In the data rows, the value 500 means zero.
Here are some points, one per row:
[543 343 425 575 559 376 479 382 266 999 388 511 556 830 363 656 228 773 348 459 494 609 552 762 600 552 365 803 721
 381 380 499]
[491 711 754 522 512 462 613 596 675 344 660 475 766 384 463 658 719 486 531 693 646 556 500 220 358 450 493 379 229
 414 560 609]
[418 808 689 532 491 549 346 604 563 154 445 616 514 311 376 345 593 357 569 441 519 389 394 429 508 623 513 445 319
 325 400 572]
[692 676 649 563 383 506 532 585 560 227 423 415 416 406 486 513 475 447 540 558 533 344 522 562 652 595 436 348 557
 439 544 590]
[749 492 633 587 509 457 423 625 450 623 688 647 601 483 433 437 559 465 500 539 331 513 556 728 679 459 499 532 737
 702 514 394]
[553 623 169 419 515 549 701 465 527 432 530 379 606 461 644 666 645 660 693 572 615 484 563 467 413 578 495 685 532
 282 426 645]
[587 558 418 386 577 303 492 405 635 560 387 537 311 586 565 432 660 490 559 351 654 619 514 611 479 416 784 196 228
 595 497 647]
[545 340 511 405 483 402 515 338 420 714 569 416 599 593 566 449 488 429 368 448 567 397 348 421 535 495 563 385 686
 681 512 315]
[383 522 457 563 498 482 471 503 502 330 502 605 475 482 484 528 505 672 312 440 475 273 446 395 524 635 556 152 515
 522 514 545]
[259 648 511 409 557 387 251 381 411 851 257 385 378 634 165 761 512 574 327 539 414 712 599 532 668 672 447 363 399
 504 351 381]
[439 535 499 476 334 374 559 655 406 223 474 522 598 429 450 525 383 513 431 426 520 505 474 467 548 534 371 515 378
 430 423 630]
[564 424 741 357 523 331 553 388 515 939 470 584 565 406 735 412 437 517 500 424 578 601 383 656 406 236 681 302 420
 868 560 446]
[767 356 814 506 611 478 515 501 326 915 481 583 370 601 646 385 546 488 602 455 474 556 487 916 553 277 633 343 578
 780 541 325]
[468 640 590 584 398 544 545 597 442 315 490 526 421 355 553 497 480 509 600 581 575 503 545 491 552 447 388 521 491
 383 389 612]
[298 502 423 559 537 490 595 434 570 117 520 525 511 386 431 583 545 589 476 558 481 579 543 413 454 605 448 355 261
 413 364 710]
[495 248 645 477 508 643 496 486 332 975 539 376 405 610 379 478 354 234 551 426 386 391 639 763 533 411 529 705 949
 612 508 395]
[492 599 437 444 651 398 555 358 607 797 459 478 468 608 718 385 257 463 416 217 649 516 451 541 371 447 794 250 218
 727 517 417]
[558 500 280 481 391 464 738 510 444 248 599 608 467 608 670 462 368 571 317 629 552 553 501 392 460 477 479 682 649
 424 560 442]
[242 629 518 494 454 588 300 443 650 640 275 278 428 671 394 574 316 515 434 188 661 740 572 355 252 509 684 294 164
 460 436 543]
[387 483 336 476 595 584 574 384 596 536 568 641 533 505 688 577 468 607 527 452 389 575 644 588 315 495 522 453 356
 545 510 403]
[355 372 293 643 477 570 406 414 476 428 563 557 242 484 430 392 504 271 417 605 396 208 609 420 561 485 413 525 697
 476 590 470]
[662 534 545 584 364 581 399 598 501 308 523 590 481 378 601 370 386 281 519 546 705 464 533 572 505 588 527 544 465
 402 528 450]
[264 373 677 573 577 343 405 419 336 730 493 705 650 477 273 557 489 480 472 355 396 605 587 660 573 359 596 417 476
 764 669 360]
[366 543 426 475 529 478 469 526 482 472 393 387 488 364 454 417 560 438 454 395 595 635 522 341 549 483 530 344 402
 482 443 642]
[602 382 520 448 627 383 604 442 324 854 423 513 419 508 830 320 268 562 572 419 465 511 418 761 282 363 655 473 591
 640 586 413]
[418 451 592 485 467 368 358 451 520 455 512 626 613 364 648 456 449 415 494 373 290 620 521 381 535 475 551 434 487
 570 610 531]
[636 341 562 489 532 676 484 457 491 555 611 365 186 577 615 515 528 548 510 720 602 183 642 500 595 329 349 684 999
 663 516 406]
[799 455 405 357 483 382 516 482 448 617 425 606 282 621 751 349 498 469 554 390 577 560 360 766 353 415 722 353 482
 705 463 557]
[647 361 579 430 565 477 595 488 471 569 434 591 461 464 570 465 692 460 531 518 497 406 412 567 516 578 534 439 539
 635 592 356]
[524 425 596 402 532 417 457 634 370 564 559 509 540 357 493 423 558 417 496 586 404 554 489 499 690 391 242 764 583
 698 576 358]
[535 442 373 608 527 479 526 483 343 999 469 437 454 780 595 475 278 460 363 474 316 563 600 783 614 606 556 671 814
 622 371 386]
[531 650 936 214 527 528 568 446 541 307 649 576 434 271 264 655 730 411 444 796 526 537 458 321 448 428 456 411 367
 578 578 481]
[585 767 583 444 560 722 516 607 624 107 473 576 535 352 376 561 526 440 539 524 632 435 502 350 488 512 553 375 342
 390 424 634]
[372 656 632 521 525 636 341 351 547 631 278 419 660 549 332 605 417 463 622 444 766 530 427 449 384 467 705 365 379
 514 349 575]
[639 529 378 346 482 470 555 401 537 649 331 455 536 519 833 415 331 509 656 500 617 463 434 385 454 554 644 604 439
 408 450 503]
[474 557 488 631 466 622 255 576 464 468 420 390 319 438 504 419 361 224 676 557 699 422 657 542 354 466 439 525 391
 349 453 480]
[559 466 205 465 472 334 483 398 431 539 476 468 635 700 653 583 478 638 543 349 586 491 317 514 454 562 608 522 547
 406 501 540]
[556 460 549 489 562 428 462 696 536 358 552 612 670 447 533 377 595 376 388 516 386 600 393 287 525 522 285 492 513
 578 561 489]
[475 337 117 614 339 552 549 639 486 369 428 680 325 642 535 365 504 461 340 595 376 409 648 393 403 538 351 815 514
 335 510 482]
[626 479 356 588 510 643 535 609 500 350 715 387 453 557 574 479 578 599 499 538 587 412 622 393 464 581 522 642 569
 372 519 563]
[246 437 430 463 576 358 346 429 513 999 359 345 545 883 420 565 522 574 335 432 349 580 519 552 750 528 481 404 542
 509 499 367]
[384 512 494 429 439 550 438 378 544 663 349 256 514 595 494 494 227 512 668 383 801 563 458 476 398 472 648 363 430
 433 536 592]
[665 522 486 541 428 715 616 590 484 234 582 531 424 366 584 450 599 630 407 669 684 362 548 450 615 695 468 442 468
 486 509 601]
[289 497 565 495 583 363 246 459 407 786 237 301 385 570  34 745 444 653 416 469 473 654 634 563 622 594 381 370 476
 250 512 590]
[633 510 617 551 535 453 601 293 694 575 648 605 550 501 704 483 572 702 397 747 812 516 403 442 439 472 532 550 466
 539 605 409]
[614 619 501 382 488 583 558 644 576 495 605 419 590 482 762 581 616 697 673 624 454 599 548 445 366 545 510 678 505
 434 489 559]
[554 573 742 538 382 589 315 619 465 375 594 534 460 331 418 433 591 316 526 562 401 368 594 628 636 462 395 526 643
 484 541 407]
[646 567 577 610 414 623 568 616 369 420 547 434 368 453 483 391 462 335 670 632 100 436 577 757 524 389 338 713 649
 405 514 544]
[526 483 496 493 684 457 503 415 475 556 542 558 552 510 692 494 531 606 540 292 467 488 406 526 404 475 507 503 557
 726 550 314]
[669 588 542 490 543 614 650 434 690 290 552 373 527 568 509 639 720 618 631 629 691 609 415 287 397 563 545 424 516
 434 460 446]
[546 345 598 543 617 573 605 528 569 562 670 465 458 501 529 561 841 602 575 864 584 493 483 537 444 523 398 616 753
 546 462 565]
[695 629  53 597 525 568 803 391 617 232 311 361 417 586 560 454 652 786 447 669 715 685 432 362 171 713 513 605 226
 167 345 698]
[529 464 240 545 561 504 491 445 523 537 503 443 562 574 554 570 547 469 609 393 293 474 508 425 497 554 497 640 460
 513 408 397]
[227 591 429 474 630 398 448 330 564 476 329 524 687 464 488 607 499 623 490  99 451 603 459 274 453 582 679 285 140
 494 456 482]
[532 508 577 477 642 501 607 576 525 578 572 535 656 409 475 457 374 459 688 522 575 559 469 515 574 438 494 474 537
 605 436 554]
[544 280 301 593 568 315 566 533 493 452 454 587 629 618 417 451 540 654 430 541 438 354 369 418 603 584 562 598 627
 536 497 515]
[269 733 720 547 462 462 425 498 535 217 431 727 678 282 276 577 784 327 526 386 480 509 426 376 371 449 534 317  24
 296 440 616]
[429 370 303 569 522 311 603 528 498 456 560 509 673 446 468 460 513 453 441 523 418 496 377 453 528 510 416 686 477
 610 520 544]
[416 647 477 455 535 728 649 587 643  74 624 390 428 400 497 475 579 549 340 631 609 530 481 355 393 552 603 436 354
 404 473 429]
[437 579 781 517 435 688 181 639 442 556 564 287 414 482 363 450 561  77 673 558 665 268 584 530 608 319 369 662 646
 573 381 327]
[235 491 598 423 420 464 412 444 686 456 491 774 626 340 392 616 564 434 513 349 322 501 436 288 550 290 406 560 314
 612 665 370]
[553 471 279 620 377 530 483 381 369 247 438 357 354 694 633 453 405 689 300 513 466 416 393 436 537 614 514 585 540
 338 451 643]
[659 479 429 440 506 660 752 415 454 640 634 414 543 435 476 614 675 459 646 722 382 420 569 509 543 446 412 716 875
 492 489 495]
[529 397 436 677 391 755 532 585 397 407 696 554 127 405 622 438 398 355 419 509 559 361 642 553 630 458 369 721 847
 564 590 194]
[551 423 648 428 447 561 493 625 483 330 604 476 428 496 460 414 539 335 476 570 184 489 633 726 558 425 400 329 693
 534 566 601]
[567 403 517 578 463 626 800 491 605  93 469 501 459 514 609 304 533 644 397 743 530 555 565 375 430 548 509 576 605
 542 495 438]
[491 497 729 549 473 496 302 691 517 221 587 611 494 228 393 464 546 266 532 573 625 359 626 583 720 395 450 349 370
 430 551 459]
[478 404 650 440 663 447 463 497 608 743 709 650 599 551 292 558 484 524 457 427 169 619 393 430 486 483 391 623 712
 867 661 396]
[592 528 321 581 459 296 582 647 611 335 371 538 636 433 444 466 636 654 432 487 572 543 473 404 415 630 445 632 532
 398 457 587]
[532 432 621 476 485 714 556 606 438 497 648 298 497 571 620 404 439 403 692 652 405 446 551 472 489 457 382 731 743
 286 537 477]
[393 542 874 511 466 589 339 654 570 322 515 785 735 325 119 641 791 364 507 487 527 259 494 419 709 368 448 229 415
 486 611 608]
[429 669 667 390 443 488 438 467 635 613 597 477 747 390 388 604 476 458 642 398 348 447 469 542 543 279 463 415 362
 595 684 594]
[591 176 312 614 439 364 664 288 320 933 497 351 392 926 741 524 170 653 372 460 253 483 566 878 590 624 458 811 866
 393 396 440]
There is one direction along which these points spread out most. Take the direction at right angles to it along which they spread out most. Then take the direction at right angles to both along which they spread out most. Go by this last direction. How many in every 100 of the points above lie lower along it than each point below? Round to a whole number. More than half of the points above lie lower than the first one.
[415 346 346 550 451 451 370 414 387 360 503 562 404 356 577 411 488 491 664 456 466 451 525 591 389 527 435 745 405
 184 320 523] 74
[326 663 642 382 515 412 401 551 626 434 543 683 770 298 319 622 625 438 588 301 388 634 355 394 531 424 361 526 108
 584 653 506] 19
[287 472 465 482 446 355 475 489 488 236 385 577 700 319 390 594 517 549 529 311 554 551 467 377 438 566 527 408 206
 259 512 665] 64
[537 433 485 398 515 466 675 432 494 663 409 357 401 591 500 495   0 497 422 410 490 550 450 582 418 517 766 293 493
 668 501 549] 74
[583 476 629 503 469 441 451 368 505 474 375 663 663 410 590 433 532 399 467 346 500 370 432 504 703 542 678 402 476
 638 468 444] 25
[433 612 739 222 520 355 431 516 510 818 459 389 604 632 634 462 470 443 389 314 600 581 322 589 547 442 765 234 347
 725 615 524] 29
[114 478 567 479 494 404 131 454 455 483 356 436 111 668   0 691 576 568 308 454 456 555 587 382 623 492 379 137 390
 419 476 510] 22
[620 370 443 547 528 646 580 678 322 706 632 442 377 313 576 458 483 661 527 593 295 573 549 548 577 462 329 590 715
 626 530 417] 36
[711 256   0 630 512 318 814 481 515 368 527 426 538 957 461 565 402 753 367 675 235 536 330 561 321 722 459 911 598
 525 475 581] 99
[405 561 267 504 480 592 490 552 580 371 477 668 621 370 463 497 616 530 460 445 492 641 511 370 446 545 341 609 192
 300 433 470] 74
[412 554  77 610 316 633 442 445 498 517 421 367 441 665 682 502 327 565 783 622 618 626 554 507 248 630 615 625 450
 141 481 703] 99
[657 695 578 539 443 631 470 641 478 216 673 404 341 394 402 411 453 446 443 463 675 361 538 518 662 579 408 349 757
 376 453 552] 30
